(in the rows, 128 means zero)
The rows of R fall into several groups, which share some directions, and each row is roughly a mix of its group's hidden directions.
R:
[[133 158 163 115  96  72  94 151 118 165 121]
 [175 128 108 153 100 156  67 147 153 133 133]
 [ 80 164 119 155 144 123 116  76 123  97  94]
 [137 138 178  98 120 154 155 165 144 181 128]
 [143 124 153  70 108  86 165 161 133 117 104]
 [114  88 110 112 129  83 108 105 101  68 131]
 [147  98  78 142 180 138  79 115 138 133 119]
 [142 141  93 153 139 177 175 139 150 145 171]
 [141 159  53 118 122 126 123 119 131  76 127]
 [ 95 149 165 163 130 147 180 141 169 152 129]
 [129 175 124 147  95 110  84 177 155 148 139]
 [104 174 135 122 157 140 148 112  70 159  98]
 [121 192  80 112 125 158 143 101 117  98 124]
 [137 112 130 112 147  77  80 106 105  79 147]
 [107 137 140 135 170 170  87  77 136 151 105]
 [160 139  79 139 145 142 134 155 152  71  98]
 [ 80 124  92 152  79 131 116 164 161 118 148]
 [157 106 162  99 105 176 112 126 162 152 166]
 [120 169 116 101 129 123 186 163 116 165 157]
 [143 149 188 141 156 147 162 153  93 158 131]
 [ 83  87 154 132 149  82 139  85 124 115 149]
 [133 116 175 116 126 119 147 186 165 170 114]
 [122 150 180  94 115 184 118  99 143 155 132]
 [ 92  94 109 110  97  93 139 123  78 108  94]
 [110 161 119 107 151 153  78  83 139 117  86]
 [134 134  93 151 174 164  89 108 103 101 161]
 [ 74 135  99 147  89 136 106 145  83 159 133]
 [167 122 190 102 154  92 126 101 154 128 144]
 [ 92 135  81 151  85 121  99 169 148 106 140]
 [117 137  55 105  98 131  99 140 151 145 158]
 [143 184 102  94 103 161 167 129 102 121 149]
 [113  99  97 123 120 149  56  98 132 109 105]
 [123 127 159 128 150 114  76  94 111 141 188]
 [103 162 115 167 166 179 143 101  98 139 124]
 [141 126 110  58  91 102 131 160 145 116 100]
 [165 165 103 130 135 143 149 159 108 133  64]
 [150 144 121 130 121 160 187 155 157 142  78]
 [136 122  90 143 101  76 161 160 118  83 143]
 [117 129 169 149 127 120 187 155  96 171 144]
 [151 105 145 131 113 123 173 189 151 157 158]
 [129 130 184 135 156 153 125 149  85 176 150]
 [132 165  59 113 135 115 117 131 135  83  99]
 [131 138 110 103 137 117  87  88  61 113 109]
 [109  98 181 130 144  78 157 123 121 142 169]
 [179 127 103 119  82 129  90 166 165 129 131]
 [101 110 181 117 113 100 109  99 127 162 175]
 [153 119 131  74  94 124  93 180 132 158 138]
 [ 87 127  90 138 147 144 123  73 123  91  91]
 [150 100 132 122 170 124 118  98 160  70 163]
 [ 96 165  57 101 121 135 154 132 130 146 148]
 [152 134 103 128 116 133 170 165 170  98  80]
 [104 128 185 113 162 132 157 137  81 163 140]
 [119  79 121 116 112 109  72  97 146  92 104]
 [169  91 161 122 101 114  74 159 144 140 143]
 [103 109  97 119 104 129 171 137  86 124  70]
 [146 124  56 144 184 136 109 134 128 134 117]
 [114 165 137 138 110 109  70 141  93 172 149]
 [111 105 168 124 151 148 129  77 113 162 176]
 [187 155 171 106 146  83 111 132 144 125 114]
 [138 150 123  91  91 141 113 136 194  91 121]
 [109 146  91 151 161  81 146 163 128 119  82]
 [153 120 208 129 144 111 162 147 111 128 112]
 [113 145  78 147 102 162 154 168 118 136  83]
 [114 169 105 153  91 153 130 179 140 167 110]
 [111 157 122  79 128 118 181 162 110 163 147]
 [124 130  74 142 148 134  83  87 149  86 116]
 [136 156 127 119  84 142 182 161 166 115 158]
 [177 141 121 173 112 166  85 150 145 145 146]
 [124 108 178 108 137 138 172  91 107 176 122]
 [110 145 123 142 155 194  95 120  89 158 123]
 [133 136 124 136 116  87 169 149 148 156 194]
 [122 136 105 128 110 154 177 148  99 153  67]
 [125 113 197 108 127 102 129  96 140 164 161]
 [109 114 180 167 128 141 175 138 133 169 154]
 [174 110 115  93  95 158 115 114 102 123 180]
 [151 115 107 131 159 180 110  94  93 160 160]
 [134 107 113 162 109  82 124 119 170 127 187]
 [ 99 159 150 138 108 164 140 106 196 111 129]
 [104 142 164 117 157 120 113 148 163 158  67]
 [158 142 113  77 124 169  98 140 182 131 121]
 [110 144 150 167 171 158 155  92  99 110  95]
 [125 172  85 128 133 118 170 131  66 119 127]
 [148 126 167  88 116 115 134 184 115 171 153]]

Here is one row of each group, with its name. Which group are the others in?
[125 186  96  94 119 151 123 125 171  97 102]  H
[130 126  89 125 109 101 142 102 163  71  89]  J
[184 153 135 108 136  87 128 150 135 103  78]  W

[149 123  96  94  88 127  84 167 149 155 155]  J
[116 139 149  72 133 106 185 142 109 117  91]  J
[147  97 172 110 173 134 146  76 140 121 156]  W
[134  87 151 105 133 133 198 105 155 116 105]  W
[ 57 120  98 104 148 117 137  95 109 144 156]  J
[126 119 149 173 138  91 158 122 142 145 193]  J
[125 150  77 166 147 191 113 141 132 121 145]  W
